The same turns and mirrors carry the whole set onto itself and the rows of a family onto each other. Which other rows belong to the same family as each row named below? List them in the order they appear above.
These 16 rows form 4 families of 4 rows each.
digib: [  2  13   7  14  10   5  18 -11  43  -1  -7   7 -10  15  -3  -5   8  -2
 -13  32]
roguk: [  4  -2  15   2  -3 -34   9  -9  19  28  -3   3  -8  21 -13  -8   2 -10
 -55   7]
gulin: [ -5   5  27  26 -12  -1  16  12  23  -2   4  11 -18  13 -26 -29   3  13
  -6  -4]
faran: [-23 -14  31   2   6  -4   4  14  19  23 -25   9 -37  30   9   4   2 -14
 -29  -3]
gafi: [  2  17   4  11   9   2  23   1  45   8 -12   3 -19  16  -5  -1   9   2
 -12  31]
Guv: [-15  -6  30  20 -14   3  17   9  23  -1   9  12  -8  13 -18 -32   5   9
  -9  -9]
fevo: [-22 -14  28   3  14  -9   6   9  15  18 -34   7 -26  32   1   3   8 -19
 -33  -8]
Bur: [ -3  20  14  24  10   6  18   3  41   4  -2   3 -20  16 -10  -2  14   2
 -11  32]
mobuz: [ -4  16   9  15   0  -8  14   3  35   6 -11   9 -23  14   4  10  15  -2
  -5  33]
mapa: [-12  -9  14   6 -15 -31  12 -16  15  16  -3  -2   3  18 -21  -4  15  -4
 -47   0]
Baga: [-25 -17  38   0   8 -11  -5  13  23  19 -23  11 -33  24   5  -3  13 -12
 -32  -5]
Nad: [-13  -5  28  16 -20   4  21  10  20  -4  -3  12 -15  16 -10 -33   2  17
  -8  -2]
rukup: [ -3  -4  31  19  -2  -6  18   9  17  -7  13   9 -17  15 -14 -41  -1   4
 -17  -7]
Talif: [-16 -19  31   4  20  -1  11   6  28  25 -32   0 -35  27   5  -7  -1 -12
 -26  -1]
budu: [  1 -10  13   7  -5 -23  12  -7   5  26  -9  -2  -1  26 -14  -7  10 -15
 -54   0]
Golob: [  0  -6   8   3   0 -29   8 -11  11  19   0   4  -4  16 -19 -11  11 -12
 -55   2]

Same family as digib: roguk, Baga, Nad
Same family as Guv: faran, gafi, Golob
Same family as rukup: mobuz, mapa, Talif

The same turns and mirrors carry the whole set onto itself and the rows of a family onto each other. Which other rows belong to the same family as each row named below? List them in the order they appear above.
These 32 rows form 4 families of 8 rows each.
vome: [ -7  21 -13  -4  21   8   8 -11   8  -7  -4 -21  -6 -20   2 -14]
meso: [-10  16 -21  -8  22   4  13  -5   9 -15 -17 -24 -13 -15  -2  -6]
gonem: [  3  24 -39   8  23  -4  14  -1  -4  -3   8   4  -7  12   5   1]
debi: [ 21  -2  -6  -3   2  -4  30 -15  -2  -8 -29   9  -9 -11   7  15]
vapu: [ 11   1 -24   4   1  14  28  -3 -17  -3 -12   7 -13  31   3  -6]
zarez: [  5  19 -31  -1  29  -9  16   1  -4  -1  15  12   2   5   7   0]
leb: [ 10   3 -15   0  11   8   9  -4  28 -19 -29  24   2 -12   0 -15]
Ziker: [ 30   4  -7   6  -3   0  30  -6   0 -13 -33  14   0  -9   7  -1]
muf: [-18   4 -35   1  15  16  21 -16   9 -26 -16  22  14   8 -11  -8]
dezi: [-15   0 -30   1  13  11   7 -16   7 -28 -15  15   6  14 -18 -16]
Fil: [  2  17 -30   8  20  -5  10 -18   4  -1  16   0  -5  14  11  -9]
Zem: [  6   6 -27 -11  13   2  12  -3  26 -12 -25  28  -3 -14   1   2]
moze: [ -8  12  -9  -9  36   3  19  -3  -4  -6  -4 -14  -5 -20  -1   3]
Zozus: [ -2  25 -19  -9  32   1  16  -4   3  -3  -4 -17 -12 -16  -4   2]
Pif: [-11  -1 -20   6  22  13  17 -24  21 -28 -13  16  13  10 -12 -18]
Duba: [ 16   9 -25  16   0   6  28  -3 -23 -13 -12  11  -6  19   7   3]
vozo: [ 17   6 -13  -7  11   7  13   3  26 -25 -16  27   1 -13   9 -14]
gupe: [ 25   4  -5   4   0  -5  32  -5  -9 -23 -22  12   7 -14   9   2]
nev: [  8   0  -6  -8  26  10  48 -27  11 -19   4   5  15  15  -2 -15]
Feke: [  9  11 -18 -10   8  16  51 -27   0 -16  -6   8  20  13 -12 -17]
nube: [ 14   7 -22 -12  12  -6   6  -3  25  -5 -24  22  -1 -12  -4 -14]
Kimeb: [ 20  -3  -6   0   1  -5  31 -10  -9  -4 -37  -1  -1 -10   0   0]
Pabek: [ 11   5   4 -26  26  27  36  -4   3  -6  -1  -2 -13   3  -4  -9]
dofu: [ 12  14   1 -25  23  23  35 -12   2  -6  -6 -12 -15  -1 -14  -6]
Bom: [  9   5  -8 -11  22  16  44 -31   9 -16   0   4   8  21 -16 -16]
bido: [ 11   7 -20   7   5  11  23   4 -28 -18  -2  17  -5  16   5   2]
zifo: [ 12   6 -16  -9   9   1  45 -34   1 -21  -6   0  14  19 -16 -14]
Kos: [ 16  19  -1 -24   7  29  34  -8   5  -6  -9  -7  -6  -7  -8 -20]
balek: [  1  17 -42   4  23 -12  21 -11   9   0   5  -2  -1  15   8  -9]
kasen: [-14  -4 -16   6  22  18  17 -14  15 -38 -11  13  11   5   0 -16]
kisi: [ 22  15  -6 -30   8  19  34  -7  10 -11 -11  -6 -18   3 -10 -14]
Zet: [ 14   0 -16   7   1  10  24 -15 -18  -8  -3   8 -17  25   8   6]

Same family as Kimeb: meso, vapu, dezi, nube, zifo, balek, kisi
Same family as Zozus: gonem, leb, Ziker, Pif, Duba, dofu, Bom

